Turns, then the turns between two rows, first turn first; the first pair answered
turn B:
[  2  52 -16 -70 -93  21  35  24  38  13  32  11  39  32 -15 -34  -6] -> [ 15  33 -27 -83 -71  32  38  13  32 -19  49  -8  44  41  -3 -26 -42]
[  8   0  10  27   8  12   6   3  -9  -7 -17  -4   7  -5 -24  11  -9] -> [  6  -4   9  26  11  10   9   3  -8 -12 -13  -2   2  -5 -26  11 -11]
[-14  13  16 -26 -28 -35 -19 -18  23  72  -9  33 -31   4  19 -12  35] -> [-23  18 -13 -29 -32  16 -10 -58  34  51 -12  37 -20  14  14 -29  11]
turn W:
[-32  -1 -15 -39 -51 -14  19  51   0  24   4 -12  42  -9  32 -39  77] -> [-27  20   9  17 -54  -4  14  60   6  28 -29  -2  49 -19 -32  -6  73]
[ 20   1  18 -26 -10 -38 -13  18   0   0  36  10  -5  -5   0  25 -10] -> [ 22   5  23  -8  -6 -38 -10  16   1  -3  17   9  -2  -8 -18  36 -11]
[  7  -5  -3 -40 -28  18  25 -34   9  15  18 -22 -24 -32  19 -17  -1] -> [ 14  14  17   1 -41  27  24 -28  15  26 -13  -9 -22 -39 -31   5  -3]
[ 37  47  38 -28 -63 -21 -17 -12  39  44  14  67 -14  12 -19   8  -4] -> [ 32 -18  48  61  23  -3 -10  19 -16 -44 -30 -16   2 -18 -59  57 -21]
turn T:
[ -7  11  36  -3 -17 -68 -14  23   6  81   0  51 -22 -17  11 -12  43] -> [-33  -7 -42 -62 -17   3  11 -27  -5  29  30  19   6  17  63 -70  13]
[ 16 -35  21  20  61 -19 -32  36 -34   1   3 -32  -1  -4  -4  44  -6] -> [-11   0  23   7  11 -27 -35  47 -13  62  -5   5 -10 -11   6   7  60]
[ 47  23  10 -24 -67 -16  46  68   2  -6  28 -26  30   3 -63  21 -34] -> [ 32  34  -1 -35 -86  -9  42  64  10  15  29 -15  29   7 -55  -1 -13]
[ -3 -18  50  88  20   1 -55 -28  23  27 -36  15 -15 -13 -29  21  -4] -> [-43   7  11  45 -23  29 -44 -46  34  61 -30  35  -8   0   1 -39  35]
Then:
Between the rows of a pair lie 2 to 3 turns.
[ 20  12  31  16  -8 -29  -8  21   7  18  -3  32 -13  -9 -30  17  -8] -> [  2 -13  27  22   9 -36  -9  34 -14   7  -8   6 -13 -17 -10   8  20] : W B
[ 17   7  -9 -11 -38  31   0 -10  22 -44  12   0   8   1 -12 -15  -8] -> [ 31  -9   5  -6 -17  15   1   2  13 -59  15 -16   7  -3 -13   1 -18] : W B
[ -9  52  -8   8 -51  50  15  32  10 -19 -35  34  18  12 -93  14  29] -> [ -4  -7  17  35  12   2  12  78 -32 -58 -38 -19   7 -11 -64  42  40] : W T
[  1 -17 -14 -32  34  20   0 -54  -2 -16  19   6 -18  16  41  -9 -38] -> [ 22 -16  26 -19  39 -24 -14 -34   3   9  24  21 -36   7  32  19 -39] : T W
[-35  12 -14  38 -18  19  18  52  -9  14 -41 -27  16  -4 -30 -16  73] -> [-22  -9 -37  48  15  56  25  15 -18 -39 -41 -52  32   7 -43   1  18] : B T
[  2   1  29 -35   3 -66  -5  12  25  -3  24  18 -26  20  34  -5  -8] -> [-21  30  27  47  -9 -12  -9   4  31   3 -46  26 -14  -1 -47   4  14] : B W B
[  1  -4  12  -2  -1 -10  11  41  -7 -18   3 -23  11 -14 -12 -13  33] -> [ -5  23   0  -6 -25  16   7  18   8  -2  -6   0  14  -6 -28 -26  31] : W W B
[ 20  13  28  13   8  19 -17  58 -23 -51   6 -50  18  -4 -44  23  -8] -> [ 20  51  44 -22 -41 -10 -25  64   2  14  26  -4   0   5 -31   6  20] : W B W
[ 18  35  13  -1  -9  -8  20 -14   5  19   6  14   8  10  -4  15   8] -> [ 26  22  19   5   4  -9  21 -15   2   4   3   8   8  11  -8  25 -10] : T T T
[ -2   0  28   5 -12 -18  37  18  20   5   2  -8  -2 -46   7 -16  42] -> [ 10   8  11 -32 -26  -5  45 -12  32   2  27   4  -1 -27  22 -31   9] : T T W
[ 40 -47   8  -4  26  -7   4  17   2 -18   0   9 -11   9  -6   9  -8] -> [ 10 -21 -25 -24  -5  31   6  -9  11   1  -3  26  -2  19   2 -34  14] : T B T
[  9   5  18 -28 -24 -40 -15  -1  21  43   8  -8   7  10  18 -14  26] -> [ 13 -12 -17 -36  -5  14  -4 -44  11  -6  13 -32  24  23  26 -16 -22] : B T
[ 21  -2   8  -1   1  34 -19 -14 -25 -14  10  -2 -23  21  10  11 -54] -> [  7   6  32  11 -13 -10 -30  22 -21  33  -5  15 -43   6   9  11   0] : T W T
[ 54 -14  -8   6  -6 -17  12  11 -13 -32  -5   2   2 -15 -14   5  -9] -> [ 34   3 -12  -9 -34 -18  12  18  -3   0  -6  20   0 -15  -5 -26  28] : B T
[  3 -32 -17  -4  11   9   9   8  -8 -35  -8 -40  16 -11  16  -4  21] -> [ 13  20   2  15 -34  19   5  -6  29  10 -28  13  15  -5 -34   6  12] : W B W
[ 44 -30  18  -2  20   6  16 -10  13 -47  29 -37  11  11 -15  62 -70] -> [-14  45   1 -23 -73  15   3  -4  48  62   2  31   5   6 -10 -16  42] : B T B
[ 11   6  16   1   8 -37 -41 -16  41  51 -24   9 -25 -12  16 -14  52] -> [ 12   9 -23  25  22  37 -32 -71  44   3 -42  -1  -1   0 -18  -7   0] : B B W
[  4   3  46  20  -7 -29 -30  -1  10  47 -36  28 -35   1 -17  -1  23] -> [-17   7  13  41 -10  28 -19 -21   9  20 -61   8  -8   4 -42 -16  21] : T W
[-25  12 -15  -2  -5  15 -21 -17  12   9  27  15  21  32  35  -4  -3] -> [-20  -3 -15  19  14  29 -22 -18   3 -20  17  -1  26  26  18  15 -29] : W B W
[-26  15 -14  15 -25  27  23   3  14 -35   0 -25  23 -11 -15 -16   5] -> [-14  36  -2  -8 -51  12  13  -4  30  -1  17  11  13  -3 -14 -18   2] : T W W
[ 12  30  30  26   9  25  -4  10  12   7 -33  11  -8 -10 -55  35 -16] -> [  7 -17  -9 -32  44  26   9  -6 -11 -39  12 -29   2   8  26   7 -40] : B B W
[-22  29  -4   7 -42 -18  10  46 -17  14 -14 -20  14   8  13 -34  59] -> [  6   0  18  37  -1 -33   9  60 -31 -23 -17 -46  12  -2  -9  12  20] : T T B
[ 13 -28  19  -7  -9 -32 -13  36  -8  19   2   6 -11   1 -15  25 -25] -> [ -1 -24 -30 -32 -11  21  -1  -5  -8  -6   8  -5   4  21   3 -10 -41] : T B T
[-34   1 -24   5   1  26   4 -29 -16  25 -17  15   9  12  -4 -45  45] -> [-24 -14 -27  29  29  41   6 -35 -28 -13 -26 -11  13  10 -20 -23  17] : W T
[ 22 -21  15  13  10 -32  -8  15  -4 -23   9 -21   3  -4  -6  37  10] -> [ -2  16   4  28 -26  -2 -10   0  10  13 -19   9   5  -7 -30  12  45] : B B
[ 16  -6  15 -37   2  -4  10  23  16 -16  41   5   8   9   9   4 -26] -> [  8  -1   6 -44  -8  -2  10  22  20  -1  38  13   8  14  10  -9 -15] : T T T
[ 14  63   9  16 -49  55 -34 -21  28  45 -33  37  10  31 -64  11  15] -> [ 13 -35  18  53  60  22 -23  30 -43 -48 -32 -69  13   5 -26  46  11] : W B
[ 14 -36   4 -18   3 -41 -10  37 -39  -6  29  -4 -33  13  53 -13 -36] -> [-15  -2  17  67 -17 -12 -16  45 -39  21 -46   9 -24 -13 -24  -6  13] : B B W
[ 13  -2  -7  48  -5  34  -1   5   3 -17  -6  20  21  -2 -13   3  -6] -> [ 36 -22   8  34  12  -4  -6  18  -6 -18  16  15  12  -6  13  19 -24] : B W T
[ 45 -30   7   9   8  23  23  12 -16  -9  12 -15  18  -5  14   0 -14] -> [ 45  -8  23  -4 -15  -3  17  24  -3  27  18  12   5 -10  22  -5   8] : T W W
[-13  14 -37 -39 -38  11  20  13   4  -5  30 -30  38  27   4 -51  20] -> [ 23 -23  15   1   8 -48  11  59 -18 -29  31 -60  27   8 -20  14  -5] : T B
[  4  70  10   8 -28  18 -31 -78  -8  41 -14  40 -18  27 -31 -16 -16] -> [ 41  18  19  -9  28  -6 -21 -70 -33 -20  25  -6 -20  33   1  17 -78] : B B
[  1 -27 -16   5  19  18   6   2  -5 -31 -12 -29  22   5 -15  14 -14] -> [ -7 -10   9  16   2 -27  -5  43   2  16 -18  -8   3  -7 -16   9  34] : B T
[ 35   0  22 -34  13 -31 -24 -18  12  13  23  31 -27  18  32  31 -51] -> [ 29  22  38  14   0 -27 -31  -4  20  31 -12  43 -29   2 -13  45 -35] : W B
[ -6 -31 -23 -66  15 -10  11   6 -14 -43  36 -35  14  10  43 -29 -12] -> [  8  -2  46 -15  -7 -71 -15  56   0  23   9   5 -16 -16   0   3  32] : T T
[ 12  -4  30  31 -12 -26   3  34 -15  12 -15  -5  -6 -18 -44  33  25] -> [ 13 -31   9  19  14   3  14   9 -26 -41  -2 -38   8  -5 -27  35 -19] : T T T
[ -9  -7 -10  31   9  50   5 -23 -18 -42 -17  -2  17  -3 -24  11  -2] -> [  7 -26  18  30  25  -4   0  20 -29 -35  -8 -15   4 -20 -12  32   9] : B B
[-23 -13   7  24  20  12 -11  -4 -26   3 -16  14   1 -12  12 -18   9] -> [-26  -7  -7   7  16  24  -8 -19 -21   6  -9  20  12  -3  16 -24  -3] : W W T
[-14  45 -41 -64 -74  21   0 -21  35  42  30  50   6  27  30 -48  22] -> [  5  58 -29  24 -55  71   7 -36  38   4 -23  40  29  17 -78   6 -28] : B W T
[-22 -17  -4 -26 -15 -13   6  22  28   1   9  26   1   1  21 -17  19] -> [  2 -39  13  -5  15 -25   2  28  18 -30   8  11  -2  -2   2  18 -14] : T T
[-43  -6 -16 -20  -3 -20  -4  14  -7  38   1   7 -22 -13  59 -52  76] -> [  8 -55  14  29  65 -35  -4  21 -29 -38   4 -36 -20 -19  25  32  -4] : T T
[  7 -31  25  15  11  -7  18  62 -23 -41  15 -56  17  -1 -10  26 -18] -> [ -2   9  10 -56 -45 -24  15  47   9  22  47  -3   6  16  36 -22  11] : W B
[-21  -3 -20 -11   9  -7 -30 -44  10  21   5  30 -44  -7  83 -48  30] -> [ 17 -39  -1   9  62 -23 -26 -45  -5 -24  13   2 -41  -8  68  -1 -28] : B B T
[-22 -11   2 -33  -5 -24  25  31 -30   4  14   0  11  -1  34 -23  19] -> [-32   6 -15 -31 -17   4  27  10 -22  13   3   7  17   3  25 -38  23] : B B
[ -8  11  15  25  23   1 -17  -7   8  14 -32  15 -25 -17   1   9  17] -> [ -5  -5  -6 -19  31   5 -15 -24   3  -6  -5   6 -17  -3  46 -12  -3] : W W T
[ 14  41  -9  42   8  19  26  44 -11  -4  -9 -73   0  -4 -24   0  -5] -> [ 20  52 -31 -12 -13  31  33  11   5  -1  28 -54   4  23   4 -25 -33] : W W T
[ -6 -42 -27 -48  40 -29  -8  17 -21 -16  39 -27 -14  -3  75 -19   7] -> [ 20  10  18 -37  -8 -65 -22  22  22  62  35  41 -35  -2  33   3   6] : T W
[ -7 -19   4   7   6  23  28  33 -12 -51  -3 -45  30   1 -38   9 -17] -> [ 18 -12  44 -15  -4 -45  14  61  -5  -3  24 -20   3   0 -20  21  -3] : W T B
[ 14 -11  29  18  30 -14  17 -53  37 -23  10  12  -3  15 -12  40 -20] -> [-18  19   8   0 -13  -2  16 -57  54  20   6  37  -2  18  -1   0  17] : B T B
[  8 -43  83  20  43 -38 -32   7  -9 -13 -30   0  -1 -33 -52  58 -35] -> [  7   4  68 -65 -21 -47 -36 -16  29  56  19  64 -14  -4  -3  13 -22] : W W
[-28 -23  -2 -34  15 -47 -20 -34  27  17 -13  17  32  -3  47 -20  11] -> [-10 -19  24  29  36 -35 -23 -31  29  -9 -47   5  44 -18 -21  26 -15] : T W W
[ 20  30  24  11 -15 -11   1  29   7  11  -7   5   2  -3 -30   2  11] -> [  6   8  18   7   0 -22   0  41  -8   4  -8 -15   0 -10  -5  -8  38] : W T
[-35   0 -21 -32   5  84  41 -17  -8 -39  -9  -9  22   9 -41  -2 -35] -> [ -4  -7  31 -91  -8 -30  29  42  -1  15  51  14 -11  12  13  10 -13] : B B W
[ 28 -15  -3  26  44  22  18   6 -18 -42 -36 -23   3  -7  -6  25 -18] -> [ -6  17 -41 -18  -6  57  19 -22  -3  -8 -35   1  10   8  19 -36  17] : T T B
[ -6  11   6 -25 -41  -9  11  29  19  18  26   3  19   6  -9 -16   6] -> [  0   7  -8 -30 -34  13  14   7  15  -6  31  -5  27  18  -3 -16 -17] : B B
[ 21 -18   8   9 -21  17  23  10  -7 -37 -31 -10  35 -12 -44  44 -26] -> [ 17 -40  -9 -51 -15 -13  28  14 -17 -38  17 -22  25  -2  30  13 -15] : B W
[-30  -4 -15  -4  17 -27 -16 -50  15  48 -10  29 -17   8  73 -42  58] -> [ -4 -51  -2  -5  63 -45 -12 -36 -12  -5  10 -17 -13   4  86 -10   8] : T B
